[-37.5, -12.9, -14.9,  -2.5,  -2.8, -15.3, -16.7, -24.2, -12.0] : k_815
[-11.1, -12.7, -15.2, -11.7, -12.2, -10.9, -15.3, -18.6, -13.5] : k_938
[11.4, -9.6, -8.2, -7.0, -9.0,  2.7,  1.0, 11.3,  3.5] : k_801
[  6.1, -41.9, -30.6, -11.4, -37.0,  16.1,   1.9,  17.8,   5.8] : k_158
[-37.5, -12.9, -14.9,  -2.5,  -2.8, -15.3, -16.7, -24.2,  53.8] : k_719
[-59.2, -13.0, -50.2, -39.1, -39.3, -53.3, -68.3, -77.9, -56.6] : k_536
[-80.9, -73.9, -66.5, -62.8, -67.1, -37.6, -83.7, -90.4, -67.4] : k_349
[-37.5, -12.9, -14.9,  -2.5,  -2.8, -15.3, -16.7, -24.2,  25.7] : k_729
[-24.9, -15.4, -28.0, -18.5,  -6.6, -41.8, -53.9, -68.5, -48.5] : k_732
succ: [-9.0]
[2.7]
succ: [-68.3]
[-77.9]
succ: [6.1]
[-41.9]
succ: [-6.6]
[-41.8]

[ -3.7, -33.0, -46.2,   1.3,  -1.7,   8.8,  -5.2,  -6.0,  68.9,  11.0,
 -12.5,  79.7,   5.4, -18.4,   3.8,  -7.9] = k_640
[ 16.4,  -8.0,  12.8,  46.1,  -3.7,   4.2, -16.6, -12.4, -35.0, -16.8,
  18.2, -10.5, -14.3,  11.7, -18.8, -10.0] = k_262
[-19.6,   3.3,  11.8,  41.4,  -1.3,  39.3, -62.2, -21.2,  31.7,  19.0,
  79.6,  34.6,  28.9, -20.9,   4.4,  13.0] = k_938
[ -5.5, -19.2,  -6.7,  20.5,   4.2,  -2.8,  52.4,  68.8,  11.0,   5.5,
 -20.9, -19.5,   9.0, -15.5,  18.5,  10.9] = k_729
succ: [-19.5]
[9.0]
succ: [-12.5]
[79.7]
succ: [79.6]
[34.6]
succ: [68.8]
[11.0]
succ: [-15.5]
[18.5]

[ -7.9,  10.3,  17.2, -49.7,  40.6,  14.6, -71.5, -13.5,  43.2,  62.5,
  18.0,  26.6,  46.9, -14.2, -24.8,  -2.1,  62.2, -19.9,  18.4, -22.2,
 -46.5, -47.5, -13.2,  17.7,  21.9,  53.5,  22.5,  61.6,  40.2,  -5.5,
   2.6,  27.2, -16.1,  28.5,  25.3, -69.7,  24.0,  -8.4,  30.0,  65.2,
 -13.3,   1.7,  -6.0,   1.6,   2.4,  27.6] -> k_262
[ -7.6,  17.6,  29.6, -14.9, -47.4, -84.9,   8.2,  -4.0, -78.3,  82.7,
 -52.1, -25.3,  32.2, -36.3,  46.7,  66.4,   5.9, -21.0,   7.9, -54.4,
  15.4,  16.9,  21.6, -35.2,   1.1,  39.9,   3.7, -15.2,  12.4, -23.3,
 -18.3,  32.7,   5.5,  34.1,   9.3, -22.6,  14.0, -45.4, -13.0,  49.1,
  -4.6,  20.1,   3.3, -29.5,  -9.2, -30.5] -> k_729
[ 19.7, -54.3,  20.5, -10.0,  30.4,  13.1,  20.2,  -0.1,  53.4,  37.0,
   7.4,  45.0, -29.4, -10.4, -63.6,  29.2,  20.3,  23.8, -22.1,  22.4,
 -41.1, -19.3, -55.0,   6.3, -23.1,  -1.8,  -7.9,   5.8,  16.2,   7.5,
  38.9, -51.6,  20.0,  30.4, -29.4, -14.8,  -1.0,  -6.2, -24.1,  27.3,
  31.9, -56.6,   7.0,  -6.8,   5.4,  12.4] -> k_938
[-13.8, -12.6,  49.8,  42.6,  25.8,  19.6,  25.1,  -9.1,  31.6,  -9.0,
   9.3,  -0.5, -20.4,   6.0, -13.4,  32.9,   9.5, -30.2, -50.5,  -1.1,
  20.2,  16.1,  10.4, -24.0,   6.8, -31.1,  11.0,  65.3,  15.0, -30.6,
  67.0,   4.0,   0.5, -25.3, -39.5, -23.1, -15.2,  63.7, -35.8,  -2.2,
  25.5,  -0.4,   5.7,   6.4, -16.9,  42.1] -> k_158
succ: [-47.4]
[-84.9]
succ: [67.0]
[4.0]

[-38.1,  40.8,  61.2,  21.7, -43.0, -21.5]  k_938
[-42.2, -24.7, -32.0, -41.3,  -8.9,  55.1]  k_801
[ 19.7, -42.3,  -3.7,  70.6, -25.0,  13.7]  k_262
[ 32.6, -41.5, -86.7, -45.0, -17.4,  53.1]  k_729
[-40.3,  41.8,  59.5,  13.0, -38.9, -13.3]  k_815
[ -7.0,  40.9, -32.0, -45.1,  -6.3,  55.1]  k_349
[ -7.0, -24.7, -17.5,  74.0, -20.5,  73.9]  k_640
succ: [-17.4]
[53.1]
succ: [-45.0]
[-17.4]
succ: [74.0]
[-20.5]
succ: [-42.3]
[-3.7]
succ: [40.8]
[61.2]
succ: [-41.5]
[-86.7]

[ -3.2, -18.7, -20.3,  12.9, -44.4,  -7.9, -54.2, -13.8,  25.8,  -3.1,
  45.5, -21.1, -34.9,   6.7,  18.8,  15.8, -35.7, -56.7,  -1.0, -45.8,
  62.9, -17.0] -> k_815
[ -3.8,  18.1,   1.7,   2.3, -46.5,  26.4,  37.4, -32.6, -36.0,  -2.4,
  12.1, -45.3,  58.6,  24.9,  -6.7, -63.2, -16.4,   8.3,   7.2, -29.7,
  62.9, -10.0] -> k_732
[  8.9, -15.2, -50.6,   7.0,   9.4,   5.1,  62.7, -30.0,   9.7, -14.1,
 -25.9,  14.7,  32.2, -16.1,  17.3,  38.3,  38.0,  52.9, -16.6,   6.8,
  62.9,  39.8] -> k_719
[-18.2,  48.0, -17.2,  13.6, -11.1,  -4.6, -58.4,  27.5,  36.2,  30.4,
  32.4,   5.9,   4.4, -50.1,  10.3,  38.4,  22.4, -25.9,   0.1, -24.7,
  62.9, -32.6] -> k_158
[ 25.0, -37.0, -29.7,  -4.2,  13.5, -46.4,  36.1, -67.7, -30.1, -29.2,
 -22.1, -12.1, -30.4,  -6.1,  16.8,  48.3,   3.5,  42.1, -38.1,   4.7,
  62.9,  30.5] -> k_640
[ -2.2,  19.2,   6.1,  -4.5, -42.1, -25.7,  34.0, -35.9, -30.3,  -5.8,
  16.7, -40.7,  58.6,  31.2,  -8.2, -67.5, -19.9,  12.3,  -8.3, -28.4,
  62.9,  -2.7] -> k_349
[ 26.0, -46.7, -19.9,  -6.5,   6.9,  19.0,  16.9, -72.1, -32.7, -32.8,
 -11.0, -20.3, -52.3,   5.1,  16.9,  42.8, -16.7,  24.0,   6.2,  -1.0,
  62.9,  25.2] -> k_801
[  7.5,  24.7,  34.1, -37.1,  -1.7, -41.2,  13.4, -41.3,  -9.9, -18.8,
  29.6, -12.4,  42.8,  43.4, -16.8, -69.1, -26.3,  31.8,  -7.2,  -8.7,
  62.9,  25.4] -> k_724
[  1.5, -28.3, -16.6,   9.9, -41.4,   5.6, -50.3, -23.4,  18.0, -10.1,
  42.6, -24.2, -43.5,  13.4,  18.9,  15.4, -42.5, -53.0,  16.8, -42.5,
  62.9, -11.4] -> k_938
[  7.5,  24.7,  34.1, -37.1,  -1.7, -41.2,  13.4, -41.3,  -9.9, -18.8,
  29.6, -12.4,  42.8,  43.4,   0.6,  41.8,  37.4,   4.1, -49.1,  -0.7,
  62.9, -21.9] -> k_262
[  6.2, -36.8, -14.5,   5.9, -35.8, -13.2, -43.1, -33.4,  10.8, -15.9,
  37.1, -25.5, -51.4,  18.0,  18.4,  15.8, -46.5, -46.6,   8.6, -38.9,
  62.9,  -5.7] -> k_729
[ -7.8, -19.8,  -6.8,  15.1, -53.0, -23.7,  41.3, -24.3, -49.0,   5.7,
   0.0, -52.6,  53.0,  11.1,  -4.3, -50.1,  -7.7,   1.7,   6.1, -28.9,
  62.9, -24.6] -> k_536
succ: [-49.0]
[5.7]
succ: [-4.6]
[-58.4]
succ: [-7.9]
[-54.2]
succ: [-25.5]
[-51.4]

